rotation ticks, each row followed by its count of ticks:
The counts run from 0 to 267.
[195 146 116 106 148 133 106 150 158 143 119  97 146 121  95 114 121 155
 184  96  81 123 124 143 143 105 125  83 106 115  89 118 142]  137
[123 145 163  78 123 104 141 151 101 126 133 160 118 159  92  84 125 119
 122 144 116 105 135 105 155 121 186 129 103  94 148 162  89]  74
[106 130 153 147 111 136 120 143 145  90 129 120 118  82 157 129 195 109
 118 111 162 120 121 179 118 111 104 116  95 183 142 158 125]  171
[158 161 164 110  94  83 104 125 126 151 173 128 125 175 114 170 118 113
  95  93 161 144 131 171  94 124 138 134 124 116 158 145 146]  18
[113 115 130 128 127 157 131 188 104 145 128 122 106 102 143 160 160  66
 106 117 141 139 201  91 130 144 147 165 118 133 117 118 126]  223
[103  92 166 130 110 119  92 127  92  85 155 145 143 163 129 143  95 156
  99 144 100 138 125 126 154  78 107 125 122  83  92 148 118]  255
[145 179 115 110 137 156 154  93 143 133 161 121 128 140 160 159 146 116
 134 131 186 154 143 101  91 107 113 155  76 150 147  95 146]  25
[154 113 161  78 136 170 116 147 135  98 133 153 144 121 129 106  92 117
 130 125 162 165 145 140 186 118 150 142 149  91 113 161  98]  243
[103 128 153 118  88 146 132 140 150 100 126 141 112  94 149 171 143  78
 149 108 184 126 177 103 116 151 151 101 106  99 145 122 145]  36
[123 138 131 103 112 116  78 139 145 129 118 189 128  94 125 112 107 125
 178 120 144 162 116 146 149 138 122 106 165  89  76 135 161]  111
[128 118 121 145 126 123 128 157 151 149 119 110 134  87 128 125 202 105
 110 121  71  93 167  98 127  83 130 115 124 157  91 107 125]  144
[182 157 113 124  92 100 161 132 130 142 164  99  83 124 105  94 175 112
 132 146 116  78 123 148 134  99 145 123  99 118 158 151 129]  154
[138 101 106 124 128  80  80 103 104 145 154 118 144 129 113 151 102 166
 129 149 103 112 138 133 135 106 114  83 164 123  70 117 173]  123
[108  89 162 125 106 103  99 119 100  85 162 150 137 167 127 131  92 154
 100 150 107 134 133 116 158  81 119 125 134  72  97 149 121]  256
[107 186 134 104 147 151 141 160  73 146 124 150 124 145 132 102 146 136
 128 149 102 143 102 107 140 111 121 173  63 136 117 153  96]  79
[126 140 156  87 120 109  81 107  89 118 121 167  94 167 124 124 110 151
 119 134 164  96 102 192 119 118 118 121 107 108  90 139 141]  97
[170 114 142 155 125 102 109 160 165  90 145 134 125 172 113 134 136 122
 151  75 112 187 112 125 116  69 116 134 102 111 142 127 135]  6
[142 153  91  86 130  94 133 104 145 170 142 131 140  84 116  97 143 152
 137 164 114 110 180  96 129 136 161  88 140 155 128 147 164]  129
[152 110 105  98 125  67 112  96 140 150 158 134 132 122 102 111 111 155
 133 161 119  99 167 108 139 120 155  80 166 120 104 126 175]  126
[ 81 118 154 118 126 115 117 152 137 133 105 190  90 133 144  92 169 117
  89 148 154 108 169 113 134 139 116 179  99 133  94 140 139]  90
[ 86  93 155 124 165 142 126 154  80 104 117 112 160 136 136 146 142 141
  90 137 103 106 168  81 151 103 136 130  85 158 104 124  96]  66
[101 144 161  94 120 119  75 127  82 137 112 168 104 148 138 133 128 142
  93 130 157 103 113 196 120 134 107 138 107 134  85 151 137]  95
[ 89 111 125 156 143 110 126 147 133 102 146 105 146 135 139 171 146 139
 136 115 138 165 160  87  86 129 100 125  75 183 135 108 167]  197
[195 126 112 116 144 130 114 152 169 136 117 104 136 123  95 107 128 151
 184  99  81 116 132 128 145  96 127  83 101 109  89 110 146]  138
[137 101 138 161 112  91 127 145 178  95 149 146 100 164 128 132 168 104
 121 104 121 164 156  86 103  70 122 145 105 124 150 119 147]  9
[100 136 150 148 110  94 116 138 138 142 154 138 132 140 147 165 180  96
  66 106 128 155 163 115  85  98 120 155 126 168 144 131 138]  13
[119 175 123  76 132 126 150 137 100 139 140 120 125 128 114 155 142 109
 151 123 142 136 162  93  71 143 181 112  91 157 176 119 124]  209
[169 150 132 104 157 152 124 169  94 134 146 103 140 161 104 173  97 103
 170  93 128 165 120 115 116 114 141 142 111 114 108  79 119]  215
[139 175 127 110 144 130 125 147 130 118 137 130 149 105 139 109 172 131
 139  95 112 192 121 139 103  95 135 130 100 184 176 168 101]  0
[182 107 154 135 127 107 132 151 202 106 153 127 124 108 121  83 153 102
 130 109 175 132 128 167 171 109 122 152 138 131 119 125 130]  165
[122 102 154 125 133 108 121 163 158 121 122 184  92 165 121  79 131 117
 117 136 145 127 146 106 159 123 118 186 103  90  83 120 142]  87
[150 165 137 124 144 131 106 160 127 112 135 123 155 128 132 129 150 137
 143  76 101 202 100 153 106  86 113 133 100 165 152 157 106]  2
[136 165  93  83 139 113 134 109 138 176 134 127 148  77 119 102 150 154
 139 160 106 114 172 102 125 139 157  86 133 166 129 151 154]  130
[130 135 147  80 123  79 137 133 133 125 148 126 127 150  87 147 121 107
 135 115 160 124 178  99  86 147 196 101 124 133 173 113 140]  206
[167 101 120  98 117 149 142 126  78 104 148 105  75 165 119 138 110 114
 125 152 170  96 166 129 145 116 154 130  92  87 143 151 131]  232
[140 178 123 113 143 163 146 104 139 137 161 119 142 134 166 171 139 114
 132 125 181 160 140 105  96 104 109 159  86 157 134  87 144]  26
[156 121 156  76 158 176 115 139 105 117 147 133 160 121 136 121  95 118
 111 132 163 167 142 141 185 107 140 155 156 117 100 144  91]  241
[136 179  98  82 146 124 129 116 129 180 132 119 152  71 123 108 150 153
 141 148 100 121 163 117 122 138 147  91 126 176 122 155 146]  131
[136 129 125  84 167 190 136 115  77 121 153 114 148 121 160 133 123 121
  95 160 161 144 154 114 163  93 132 166 129 151 108 129  96]  238
[134 119 163 113  98 137 124 141 175 101 133 146 128 107 136 165 121  76
 152  92 192 140 170 113 132 146 154 114 128  82 130 106 145]  34
[126 122 179  81 134  94 121 151  91 122 132 152 138 167  87 105 108 122
 105 132 115 103 133 117 165 116 186 124 127  93 127 148  89]  72
[107 181 139  91 134 136 154 156  85 138 127 158 106 144 119  89 147 125
 130 157 107 124 119  92 139 122 152 156  67 124 147 162  96]  77
[127 118 115 115 125 122 167 119 101 117 179 119 144 109 137 141 103 110
 142 172 165 127 167  55 167 134 165 127 132 100 150 123 134]  49
[121 163 132  79 126 111 151 131 114 135 141 122 123 132 107 147 139 105
 146 125 151 129 172  93  74 144 190 106  97 151 179 119 130]  208
